In the rows, 128 means zero.
The same turns and mirrors carry the whole set onto itself, and each row onto the other rows of its family. Which rows share a family with each named row? Give them in list order.
These 30 rows form 5 families of 6 rows each.
sised: [133  90 137 130 122 174 153 112]
debet: [ 98 154 157 123 138 154 131 103]
bube: [104 137  97 153 120 146 110 123]
ziro: [145 118 120 132  73 126 126 106]
dadan: [122 104 130  91 106 164 163 115]
tar: [161 126 138 136 117 114 124  87]
tutuk: [ 99 155 115 109 125 124 126 130]
Pazof: [148 144 122 123  75 140 126  95]
ruvon: [ 98 149 116 112 124 159 102 121]
dom: [134  88 141 114 113 166 127 142]
zeras: [161 118 120 133 139 177 118 122]
sefo: [169 143 155 119 123 129 117 112]
Pugi: [148 134 118 117  83 109 114 123]
vemen: [161 152 119 102 119 128 131  90]
Bipi: [155 113 106 115 141 158 131 145]
zusi: [138 138 137 154  83 128 112 103]
Zon: [166 140 130 137 108 144 135  81]
vifo: [103 139 127 131 106 142 105 154]
fori: [100 152 150 126 139 139 141 134]
naf: [128 142  99 120  88 129 147 113]
kufo: [104 123 170 104 127 137 127 125]
sofo: [ 91 136 130 112 142 159 142 108]
dum: [154  87 116 113 135 157 124 132]
sapev: [ 94 131 157 135 122 167 119 113]
teba: [139  83 136 118 102 158 147 134]
ded: [155 153 143 118 117 139 124  78]
dalob: [144 102 137 113 114 165 159 146]
Kavi: [158 116 109 110 148 165 153 117]
zor: [103 152 109 123 132 144 118 150]
sozit: [170 110 120 100 127 148 135 143]

Same family as Pazof: tar, ruvon, fori, dum, dalob
Same family as zusi: tutuk, dom, Zon, sofo, sozit
Same family as kufo: bube, dadan, zeras, sefo, naf

The same turns and mirrors carry the whole set onto itself, and each row onto the other rows of its family. Which rows share a family with each named row? Give them in list order.
These 40 rows form 10 families of 4 rows each.
telo: [117 126 157 106 114 120  90 124 133 157 136]
Kef: [122 123 150 129 122 164 114 174 116 154 112]
lokiz: [101 126 133 143 131  85 140 128 121 110 137]
lepi: [115 146 120 129 131 101 145 126 141  93 145]
defo: [131 153  93 139 140 134 164 153 127 123 108]
lobom: [119 111 152 128 123 105 102 141 125 133 163]
nilik: [135 130 135 108 101 161 122 147 129 180 118]
rorup: [132 138  87 140 148 123 161 133 129 132 101]
sadop: [120 147 114 116 138 103 149 119 148  98 128]
Lenet: [112 116 160 105 112 133  91 129 148 133 124]
zuba: [125 145  86 136 144 142 153 114 123 146  99]
suma: [133 164 103 130 136 134 178 121 137 141 120]
Bigu: [118  96 155 120 111 137  95 136 113 134 138]
mugal: [122 112 163 118 116 126  94 138 133 111 141]
Minal: [103 137 119 129 150 109 143 110 113 104 140]
gor: [135 149 116 142 141 134 161 128 140 161  86]
dogob: [127 133 149 128 122 147 108 161 106 179 126]
mir: [145 125 138 129 120 170 114 157 132 157 101]
mol: [151 122 149 121 125 181 135 146 130 156 129]
Poz: [116 117 102 133 128  98 144 106 124 121 153]
deto: [152 134 136 127 133 153 122 140 140 185 114]
maf: [110 117 108 133 117 111 150 112 136  97 139]
kosaf: [144 120 160 123 123 161 146 139 119 173 114]
gusip: [112 153 105 119 138 106 139 112 157 112 137]
parub: [121 159  95 142 148 137 160 156 124 132 123]
zaz: [116  90 149 120  96 114 118 126 122 140 145]
peta: [140 159  96 141 134 144 161 144 140 138 105]
Keked: [142 118 142 120 120 164 108 173 121 150 113]
kuzik: [126  96 142 115 101 135 107 130 136 124 157]
Lemu: [135 145 114 138 142 158 179 128 131 130 111]
vaz: [145 116 144 114 107 149 112 164 129 169 122]
Fezuk: [141 115 157 118 125 168 110 132 124 162 111]
Poren: [131 113 160  99 115 132  93 137 143 124 133]
nibu: [113 123 169 103 107 127 115 140 118 136 158]
zem: [113 158 104 147 147 121 158 137 108 148 110]
Gumek: [144 145 113 137 156 146 174 119 120 155 121]
Kogev: [133 114 170 100 114 127 108 149 133 140 146]
mogo: [117 138 115 128 156 100 154 116 131 102 123]
Velib: [111 143 101 135 122 101 160 125 126 114 148]
Fufo: [102 151 113 126 140  92 138 103 133 128 122]

Same family as deto: lokiz, lobom, gor
Same family as Velib: suma, Bigu, Fezuk
Same family as Minal: nilik, zuba, nibu
Same family as defo: sadop, Keked, Poren
Same family as kuzik: mol, maf, Lemu

The same turns and mirrors carry the whole set onto itself, and each row onto the other rows of its family. Which rows share a family with each named row? Give them in list order.
These 16 rows form 4 families of 4 rows each.
zare: [136 157 129 100 138 123 164 145  86 115 117 159 187 198 107 121 119 172
 201 170 135 109 149  83 101 150 149 116  67  67 149 126 116]
Bozef: [151 160 181 128 124 109 154 166 134 105 125 149 170 168  88 168  92 155
 175 161 144 128 142  99 126 111 106 123  91  94  96 146 132]
mavu: [179 183 156  92 135 139 158 168 118 150 131 134 185 138  93 182  95 169
 154 182 140 138 153 127 140 108 110 137  87 116 129 142 120]
bopi: [176 165 159 126 162 177 140 177 110 161 151 132 196 142  89 161 122 156
 132 174 150 157 159 126 102  90  93 121  95  86 160 116 152]
Baf: [155 166 114  78 144 152 166 150  74 143 121 147 198 185 108 128 128 180
 185 187 132 111 160  98 105 145 145 125  66  71 170 123 112]
fabaf: [130 144 136 124 153 143 151 147  82 109 129 154 192 200 101 112 136 165
 186 172 139 117 155  82  74 141 135 105  64  40 163 115 141]
bomu: [152 170 173 121 134 140 160 137 113  87 131 160 145 186 121 124 131 176
 182 154 160 109 140 104 120 138 158 141 106  91  79  71 137]
kinav: [157 162 178 149 159 183 142 136 112 100 151 156 164 182 115 118 151 173
 155 154 166 125 150 113  81 121 138 128 111  76 112  50 165]
gibi: [148 121 205 135 142 167 139 127 116 103 149 148 156 230  83 148 153 144
 136 158 136 149 140 116  92  75 122  96  61  95 135 111 152]
Lus: [173 135 186 100 147 191 140 127 103 139 159 139 166 211  83 159 153 157
 121 181 128 153 152 135 101  72 116 109  64 114 163 110 145]
Gadin: [149 130 196 110 114 138 154 120 118  99 134 153 148 227  85 165 135 151
 152 163 127 133 136 114 125  92 130 106  55 115 106 137 124]
Rubad: [180 180 155 109 166 196 145 142  98 141 156 141 173 167 122 129 149 182
 146 171 162 131 158 138 102 124 138 145 111  99 140  49 146]
Vof: [178 152 177  74 124 167 159 127 102 137 142 146 164 203  92 170 138 160
 138 183 122 138 144 143 135  87 131 124  58 138 133 136 112]
zovuf: [146 155 122 108 163 171 152 149  73 145 137 143 201 183 103 118 143 170
 174 185 139 126 160  99  76 137 137 112  71  57 192 107 137]
nub: [183 191 153  84 138 159 164 137 100 131 138 154 159 163 131 141 128 186
 165 174 151 108 150 129 133 136 153 152 106 126 103  71 121]
Velot: [138 148 189 167 149 147 140 177 128 112 140 139 179 168  80 150 115 144
 146 157 157 151 149  99  89  91  88 106  91  64 130 120 167]

Same family as Lus: gibi, Gadin, Vof
Same family as kinav: bomu, Rubad, nub
Same family as fabaf: zare, Baf, zovuf

